Each path is a new rotation, seen through one point. The rows after it are directions, each followed by how far the rotation turns it, in degrees a step (0 if it stays put).
Each turn is a multiple of 5 degrees from 10 to 175, or 0.

[-37  14 -23 -16  24 -17  14 -21 -32  -9  -5 -28   3  -3  12   6 -22 -13
  17 -12  26  42 -22  16  12 -21 -10 -20  17   3   1   2  51   9  16  13
  16 -43  13  12   9   9 -36 -39 -14  29  10]
[-26  15 -18  -5  18 -15  19 -10 -42  -5  12 -35   6  -9   9  14 -16 -19
  11 -17  15  26 -13  30   8 -27 -22 -26   3  -4 -14  -1  50  15   1  16
  11 -40  16  22  18  -4 -33 -48 -13  27   9]
[-19  10 -16  -1  16 -26  21 -20 -36   2   9 -47   0 -16  17  20 -34 -16
   9 -21  10  28 -29  17   4 -36 -10 -27   2  -7  -8  -8  37   6  19  10
  -3 -31  -4  12  15  -3 -42 -45 -14  22  15]
[-34  10 -18 -17  19 -26   8 -26 -25  -8  -3 -30  -4  -7  18  11 -27  -7
   8 -14  20  45 -30  13  14 -31  -7 -24  20   3  -3   0  46  13  18   9
  14 -41  -6  13  12   9 -39 -38  -7  21  13]
[-34  14 -14  -7  14 -16  19 -17 -30 -11   4 -25   6  -6  15  12 -16 -13
  13 -15  18  40 -17  28  11 -25 -24 -22   7   2 -10   4  56   6  -4  19
  14 -43  13  28  18  -2 -35 -45 -15  18   7]
[-20  12 -10  -9  16 -19  32 -15 -37  -6  16 -47   3 -11  18  15 -31 -15
  15 -14  15  32 -19  18   7 -31 -12 -29  -7  -6  -8  -5  39   1  12  16
   2 -31   3  23  26 -10 -35 -49 -11  23  11]
[-29   9 -15 -18  10 -28   8 -23 -29  -4  11 -40  -9 -12  21  13 -30  -5
   3 -16  16  43 -31  13  14 -38  -7 -28  12   0  -8  -3  41  14  13   6
   7 -35 -18  15  16   3 -33 -46  -1  18  14]
[-37  10 -10  -7   8 -20  13 -27 -19 -13   0 -24  -1  -5  21  14 -21  -6
   6 -18  12  52 -24  22  11 -30 -22 -23  11   6  -6   6  53  -1  -2  17
  13 -43   2  26  11   1 -41 -43 -17   8   6]
[-27  12  -7 -19  12 -12  30 -18 -31 -14  13 -40   5  -6  19  11 -28 -10
  20  -9  19  42 -17  18   9 -25 -13 -29 -10  -1  -2   5  42 -11   5  18
   9 -36  11  26  23 -10 -31 -48 -15  20   7]
[-25  10  -7 -25   3 -20  13 -18 -36  -5  21 -48 -10 -13  19  13 -26  -4
   3 -15  11  40 -22  19  15 -39  -9 -35  -1  -3 -14   0  37  11   5   8
   9 -33 -12  20  22 -10 -25 -52   3  18  11]
[-34   7  -7  -7   0 -23   7 -31 -21  -9   4 -32 -11 -11  24  18 -28  -2
   0 -19   4  52 -33  19   9 -40 -16 -25   7   4 -10   6  45  -4  -2  10
   8 -33  -8  20   6  -1 -43 -47 -13   4   7]
[-38   9  -5 -24  10 -11  20 -25 -25 -18   3 -33  -2  -2  22   9 -31  -1
  18  -8  19  53 -21  14  10 -26  -9 -27  -2   5   1  14  45 -20   0  14
  14 -35  11  21  15  -6 -35 -46 -15  15   3]
[-32  10  -5 -29   1  -7  14 -15 -38 -10  22 -46  -7  -8  15   9 -21  -3
   8 -12  12  39 -12  24  14 -35 -11 -37  -9  -1 -17   7  42   0  -7  10
  15 -36   5  22  18 -16 -21 -54  -2  21   4]
[-27   3  -3 -12  -3 -18   7 -28 -30  -4  14 -47 -14 -15  21  20 -30   0
  -1 -20  -3  43 -29  21   6 -45 -12 -32  -6  -2 -16   6  36  -7  -3   7
   4 -27  -8  14   4 -12 -38 -51  -9   8   8]
[-40   3  -6 -26   5 -12   8 -32 -23 -14  -1 -37 -12  -6  21  12 -35   3
  11 -10  12  57 -30  12   9 -31   0 -26   3   6   2  17  41 -19   5   7
  13 -33   3   9  -1  -3 -36 -46 -11  13   5]
[-39   8  -5 -30   0   1   8 -19 -34 -14  12 -36  -8  -4  14   7 -18  -1
   9  -8  11  48 -12  25  12 -29 -12 -33  -5   5 -11  18  46  -8 -14  11
  19 -38  18  19   6 -13 -23 -51  -8  18   1]
[  2   4   5   0  -1   6   1  -2   7  -3 -12   3   5  -6   5  -6  -6   0
   0  -7  -6   5   2   3   8  -6   7   2   9  -9  -9   3  -6   4   3  -2
  -3   1  11  -3  12   0   3 -12  -1   1  -3] => 0
[ -8   1  -1  -2   4   3  -1  -3   7  -7 -11  12   4   6   0  -4   3   2
   5   3   6   9   2   0   1   8  -3   6   5   6   6   7   9  -7  -4   3
   7  -6  10   3  -4   5  -2   5  -6  -2  -4] => 100

[ 33  -9   4 -23  35  16  -6   1  13  11  54  -4  43  -7  30  18 -33  14
 -38   6 -12  -7   6 -20 -33  -3  46  15   1   8  -3  18 -13 -17  15  18
   6 -19  15 -14  37  13 -20  12  -9   6 -11]
[ 38 -17  -2 -20  30  -6   7   3  12   5  39 -23  35  -3  20  15 -18  -3
 -30   1  -5 -15   6 -19 -44  -7  12  34 -28  19  -6  26  -6   0  40 -10
  -3 -41  17 -13  27  21 -22  21  -3  -4  21]
[ 33 -26  -3 -22  37  15 -14  -1  22  26  50  -6  37  -7  31  15 -23  17
 -36   8 -23  -8   8 -14 -38  -4  42  26   4   6  -9  17 -11 -19  17  21
   4 -12  13  -9  30   6 -14   8  -7  -5   5]
[ 41  -7   4 -23  29   1   2  -3  21   0  45 -25  30  -1  15  19 -33  -6
 -29  -4   5 -18  16 -15 -43  -8  28  21 -29  12   1  22   0  -6  29 -10
   2 -40  11 -12  27  21 -29  19  -4   4  18]
[ 33 -25  -1 -21  38  10  -6   2  23  21  36   3  38  -4  35  22 -13  16
 -34  10 -14 -10  -4 -22 -37 -12  41  39  -4  17  -5  16  -6 -12  30  17
   3 -12  13 -12  36   0 -15  11 -11 -16  19]
[ 43 -19  -1 -23  25   5  -6 -12  33   8  52 -29  19   1  15  16 -38  -1
 -26  -2  -8 -16  18 -10 -39  -8  35  25 -27   1  -3  21   2 -17  11  -9
   1 -36  17  -9  23  24 -23  10  -1   1  22]
[ 40 -14   4 -27  40  19   3  10  27   7  33   0  36  -7  32  27 -18   9
 -32   4   4 -12  -2 -21 -35 -14  41  31  -1  14   2  16   3  -6  29  16
   5 -19   0 -10  43  -2 -12   9 -17  -8  25]
[ 37 -24  -3 -21  21  -6  -2 -13  35   5  46 -17  16   5  19  17 -30   8
 -21   5 -14  -4   5 -22 -32 -15  35  41 -35   6  -9  30   1 -19  10  -8
   4 -32  29  -9  25  22 -25   7  -4 -10  20]
[ 50 -21   2 -29  41  28   4  10  29  13  38 -16  30  -6  28  20 -22   3
 -31   7   2 -12   1 -11 -29  -2  37  29   6  -1   2  17  11  -8  18  16
   1 -28  -1 -12  42   6  -5   0 -10  -3  31]
[ 35 -11   7 -30  21  -6   4   1  29  -9  46  -5  18  -3  22  21 -34  10
 -17   7  -1   1   1 -30 -34 -16  38  36 -33  10  -5  34   1 -15  13  -3
  13 -28  27  -6  35  16 -26   2 -13  -1   9]
[ 49 -28  -3 -21  38  20   7   5  24  15  35 -18  32   1  29  12 -14   1
 -32   9  -4  -7  -9 -15 -22   1  31  40   2   1  -5  23   9 -13  13  10
  -7 -35  11 -20  41  18   1   0  -2 -14  32]
[ 42 -17   6 -38  23  -1   4  11  28  -3  52 -14  14 -12  25  19 -40   9
 -17  10  -6   6  10 -21 -36  -5  32  30 -18  -5  -4  38   2 -16  12   4
  17 -26  20   0  35   9 -21  -3 -16  12   0]
[ 42 -12   1 -18  35  15  13   7  13   2  36  -7  43   2  27  13 -17  -1
 -34  10   5  -5 -15 -26 -19   1  32  36  -5  10  -6  24   7 -11  15   8
  -7 -43  16 -29  47  27  -6   5  -2  -9  19]
[ 44 -35  -1 -34  26  -1   6  10  21  10  50 -21  16 -14  27  14 -29  11
 -20  15 -18   7   6 -19 -38  -1  20  40 -12  -4 -10  42  -3 -10  21   4
  13 -24  23   1  29   8 -15   0 -11   2   2]
[ 43  -2   3 -25  33  13   4   8  12   2  46  -8  45   2  24  14 -25  -1
 -37   5   6  -8  -1 -23 -27   8  34  20  -4   5  -8  18  -1 -15   7  12
  -7 -45  15 -24  46  29 -10   2  -2  10   4]
[ 42 -30   1 -25  31  -3  15  12   7   6  43 -19  25 -15  29  16 -23   6
 -24  14 -14   6  -5 -24 -36  -8  14  43 -15   9  -7  44  -5   1  38   0
  11 -23  22  -6  30   9 -18  14 -10  -6   3]
[ 11  -3  -4   1  -6  -3   3 -11   1  -5  -7   1  -1   9   4  10  -2   3
   3  -5   4  -1  -6   2  -2   8   3  -2  11   3   3  -2  -4   7   3   5
  -3  -9   5   9 -10  -2  -5  -7  -3  -4  -8] => 0
[ -1   3  -1   2   6   9  -4   3  -1   7  -4  10  11   4   5  -1   8   2
  -7   1   2  -4  -6  -1   5   5   7  -2  14   2  -1 -10   0  -3  -4  12
  -7   0  -5  -7   8  -1   8  -4   2  -3   4] => 175
[  4 -15  -6   0   1   3  -7  -5   4  14   4 -10  -7   0   0  -6   1   1
   0   3 -11   0   5   9   0   6  -3   2   6 -10  -5   0   0  -5  -8   2
  -4   1   2   3  -7   1   4  -4   5  -1   4] => 130

[-11 -23 -13  18  15   4   9 -26 -10   3  -6 -18 -25  14  20 -16  21  27
  32  48  18  25 -28 -15 -30   8  -4   8  12   5   5   3  41  -3  39   4
   5  28  19  -8  40 -40 -51 -13  14 -28  -3]
[-24 -29 -20  38   3  15  17 -16 -11   3   4 -20 -22  13  25 -30  28  28
  38  31  23  24 -28 -18 -11   4   6 -18  13   3   4  17  43  -2  21  -5
   0  20   1  10  36 -42 -37 -16  17 -37  -8]
[-12  -8 -12  23  16  14   9 -15 -16   6   6 -30 -17  13  28 -13  28  33
  28  38  14  50 -20 -17 -24  16 -13  -4  10  -1  16  13  32 -13  16 -10
   1  24  12   0  37 -37 -57 -19  17 -37  -6]
[-32 -28 -20  34  14  17  18 -12 -15   5  13 -23 -14   7  20 -23  34  30
  31  32  19  40 -13  -9  -2  11  -1 -30  -3   7   4  -2  37  -5  -1 -16
   6  14   3 -12  30 -39 -48 -30  16 -36   2]
[-26 -25  -7   9  24   3   6 -21 -22   5   3 -18 -20  20  15 -13  32  28
  15  39  15  50 -16  -8 -12  11   0  -4  -5   8  13  -5  29 -13  12  -7
   7  18  19 -19  40 -37 -65 -27  10 -28  14]
[-45 -35  -7  25  15  -4  13 -23 -16  16   2  -5 -20  16  21 -19  28  25
  35  31  20  28 -22 -15  -4   4  16 -23  -4   9   0 -13  43   1  13   2
   9  14   8 -20  42 -37 -41 -25   9 -28  12]
[-26 -27   8  12  13 -11   8 -17 -20  18  -7  -8 -23  27  30 -14  29  26
  24  36  21  38 -25 -23 -21   0   9   5  12  -2  16   4  33 -10  16   5
   2  24  14  -2  51 -37 -51 -23   4 -27  16]
[-29 -26   1  36  15  -5  22  -5  -7  24   2 -15 -19   8  38 -16  23  26
  44  34  22  23 -22 -24 -19   1   0 -12  14 -10   6  -9  44   0   5   1
   7  26  -1  -9  40 -38 -35 -28   9 -35   4]
[-10 -34   0  23  15   2  20   2 -19   7   0 -23 -24  10  26 -18  33  24
  21  41  28  30 -13 -15 -23  -4  -5   9  18 -14  16  -1  29 -15   0  -7
  -5  32   6  -2  39 -43 -54 -33  10 -32  11]
[-16 -36 -14  34  18   8  23  -9 -11   7   3 -24 -21  -3  18 -17  24  25
  38  45  24  15 -16  -7 -22   7  -9  -6   6  -2  -2 -22  43  -3  13  -6
   9  29   6 -24  30 -41 -46 -30  14 -33   2]
[-11 -46 -18  17  12  10  14 -16 -19 -11  -1 -18 -27  12   8 -27  33  24
  17  44  26  21 -22  -5 -18  -1   5   7  10   1   7   3  34 -11  23  -4
  -2  24  14  -7  37 -46 -55 -21  14 -26   8]
[-21 -23 -20  29  13   9  11 -29  -7   5  -1 -17 -21  10  21 -18  20  27
  40  43  16  21 -29 -14 -23  13   0  -8   5  11  -3  -2  49   3  39   2
  10  22  14 -11  38 -37 -41 -13  17 -29  -7]
[-20 -26 -14  26   4  13  10 -19 -16   0   3 -19 -23  23  23 -29  34  30
  26  34  21  37 -27 -18 -12   4   6 -11  13   4  11  25  35  -9  19  -4
  -5  16   7  14  42 -42 -48 -16  14 -33  -3]
[-24  -5 -11  30  17  13  11 -17 -10  16   9 -26 -13  10  33 -10  24  34
  39  36  12  47 -18 -17 -20  20 -12 -17   4   3   8   2  38  -5  13  -9
   7  21   8  -7  34 -34 -47 -22  15 -39  -6]
[-30 -31 -12  24  14  13  15  -8 -22   4  11 -22 -19  15  18 -25  39  31
  20  30  21  47 -11 -10  -1   5   2 -19   0   2  13   6  28 -13  -7 -14
   0  14   4  -5  34 -41 -53 -33  12 -35  10]
[-31 -23  -4  16  27  -1   9 -20 -17  15   4 -18 -18  13  19  -6  25  28
  27  40  15  44 -15 -11 -16  14  -3 -11  -7   7   5 -18  35  -7  11  -5
  12  21  17 -31  37 -34 -59 -29  12 -30  13]
[  3  -4  -5   0   6   7   3   7  -3  -5   5  -7   1  -8  -7   1   3   0
  -6   3   1   3  10   9   3   2  -7  -1  -5  -1  -1 -11  -5  -4 -12  -8
   1   1   0 -12  -7  -1  -8  -9   2  -1   3] => 65
[-11  -1  14  -4   5 -13   0   3  -3  12  -1   7   2   5   6   5   1  -1
  -1  -4   1   5   3  -5   4  -4   5  -2  -4  -3   4  -9  -2  -1 -12   3
   2  -1  -2  -6   5   2   0  -6  -6   1  11] => 35

[ 44  32   1 -26  51   0 -14  -3  47   7 -20  11  -9   6 -10   0  28  49
 -11  21   4  21  -1   5  48   5  -3  56  14   3  22 -24   5 -11   0   0
  21  -6  13   7  38  -6  12   0  -1   6  -2]
[ 25  24  22 -17  40  28 -14   0  60   2 -22  16 -18  21   0 -10   3  41
 -10   7  28  14   3   5  45   5  22  52   6  23   6 -28  -5 -26   4 -10
  11  25   8   6  39  -2  14   0 -11 -21   5]
[ 41  24   5 -27  42  -1 -38  -3  38  -6 -16   3 -21  -3 -15  -2  12  50
 -15   8   6   9 -12   5  51   6  11  48   3   6  -6 -15  14 -21  -8   9
  38  29   3  19  47   8  10   4   4  -1  11]
[ 38  32   8 -24  49   5 -15  -8  47   8 -18  10 -13  16  -8  -7  16  57
  -3   5  16  19  -3   4  42  12   9  58  15   3  23 -26   8 -15   6  -1
  -1 -11   6   2  45  -6  12  -7  -6  -4  -8]
[ 26  27  17 -20  38  23 -11   8  63  -5 -19  15 -18  16  -9  -2  10  37
 -22  19  19  10   6   7  48  -2   9  50   4  22   4 -22  -1 -22  -2  -5
  35  28  21   9  33  -5  14   4  -2 -16  14]
[ 44  20   5 -25  51   2 -37 -10  33   2 -23   3 -19  -1  -2  -6  11  48
   0   8  12  18 -16   6  47   8  22  47  10   7   1 -23   6 -23  -5  -1
  19  24 -10  18  49  12   6   8  -4   0   2]
[ 32  38  13 -20  36  10 -19  -4  55  -1  -8  10 -17  15 -21  -6  12  60
 -11   0  14  11   0  -5  42  12   0  55  12   8  18 -18  15 -17   6   7
  12  -4  15   0  42  -9  17 -15  -3 -11   0]
[ 33  21  11 -26  48   8  -5   6  51   1 -29  17 -15  15   2  -3  18  35
 -18  28  15  18   2  19  54  -3  12  50   6  10   6 -27  -3 -21  -3  -9
  24  22  14  10  33  -4   8  16  -3  -5   6]
[ 34  28  10 -18  43  17 -42 -11  43   4 -14   2 -17   3  -7  -6   2  49
   1  -4  20  14 -10  -3  36   9  25  51   9  20   3 -24   7 -23  -5   5
  16  24  -7  17  48  11  12  -3  -8 -14   7]
[ 40  31  12 -21  39  -3 -13  -1  49  -6 -13  13 -19  11 -19  -4  23  60
 -16  11   0  13  -5   0  55  10  -7  48   9   0  10 -11  14 -19   8   3
  27   2  13   5  42 -14  13  -6  -1   1   1]
[ 28  26  11 -30  52  16  -9   2  50   8 -25  12 -16  18   2  -5   6  36
 -12  16  31  14   2  20  41   1  23  59   9  13  13 -33   1 -19  -7  -6
   5  13  13   6  38  -1   9  12  -4 -13   4]
[ 38  28   8 -17  38  19 -41  -3  51  -1 -12   4 -14  -1 -11  -2  12  46
  -7   8   7  13  -7 -11  41   3  12  44   9  22   2 -19   3 -19  -4   4
  39  32   1  18  41   9  13  -8  -7 -10  14]
[ 39  24  15 -24  45  -6 -14  -7  40  -5 -23  12 -23  17  -7 -11  16  61
 -10   4  10  17 -11   8  54  15   8  48   9  -6   7 -16  14 -26  10  -2
   5   0   0   3  47 -10  10   1  -4   1 -10]
[ 25  35  10 -31  44  19 -17   7  56   6 -14  11 -12  14 -10  -1   8  38
 -19  13  27   8   7  14  36  -1  11  62   7  19  15 -28   7 -14 -12   6
  18  12  25   7  38   0  15   3   2 -19  13]
[ 47  18   6 -16  48  13 -30  -7  47   4 -26   9 -13   1   0  -5  20  45
  -2  17   2  23  -8  -2  50   3  13  41  12  15   4 -23  -6 -22   4 -10
  31  30  -7  18  41   5   9   0 -11   1   5]
[ 29  29  19 -24  37   4 -24  -6  45  -6 -13  10 -28  17 -18 -12   4  61
 -10  -9  23   8  -8   5  46  17  13  52   6   5   1 -15  20 -29   4   7
   7   8   6   1  50  -6  12  -4  -1 -14  -3]
[ -4   5  -2  -4   3   3  14   5   6   6  -1   4   6   6   1   3   4  -5
  -5   9   4   1   9   6  -2  -4  -5   6   2   0  12  -5  -2   7  -2  -1
  -5 -13  13  -5  -6  -6   2   2   2  -1   0] => 115
[  7   3  -2   8   0   6  -3  -6   6   4   2  -1   7  -2   1   1   7   5
   8  -1  -9   6   0 -15  -4   1  -6  -3   7   4  10  -1  -6   4   8  -3
   0  -7  -6  -1  -1  -1   3 -13  -8   3  -2] => 130
[  1  -6   1  -1   8  -2   3  -6  -6   5  -7   1  -1   4  10  -4  -3   1
   8  -2   6   5  -3   6   0   3  11   1   3  -4   2  -6  -3  -2   3  -7
 -18  -6 -10  -2   3   2  -3   5  -5   2  -9] => 155
[ -7  -2   5   9   0  -4   1  -2   1   3   6   4  12  -5   5   2  -2   0
  10   2   8  -3 -11   4   7 -10  -9   3  -6   1  -2  -2   3  -1  -1  -4
   4  -2   4   9   9  -5  -6  -7   2  -2  -8] => 0
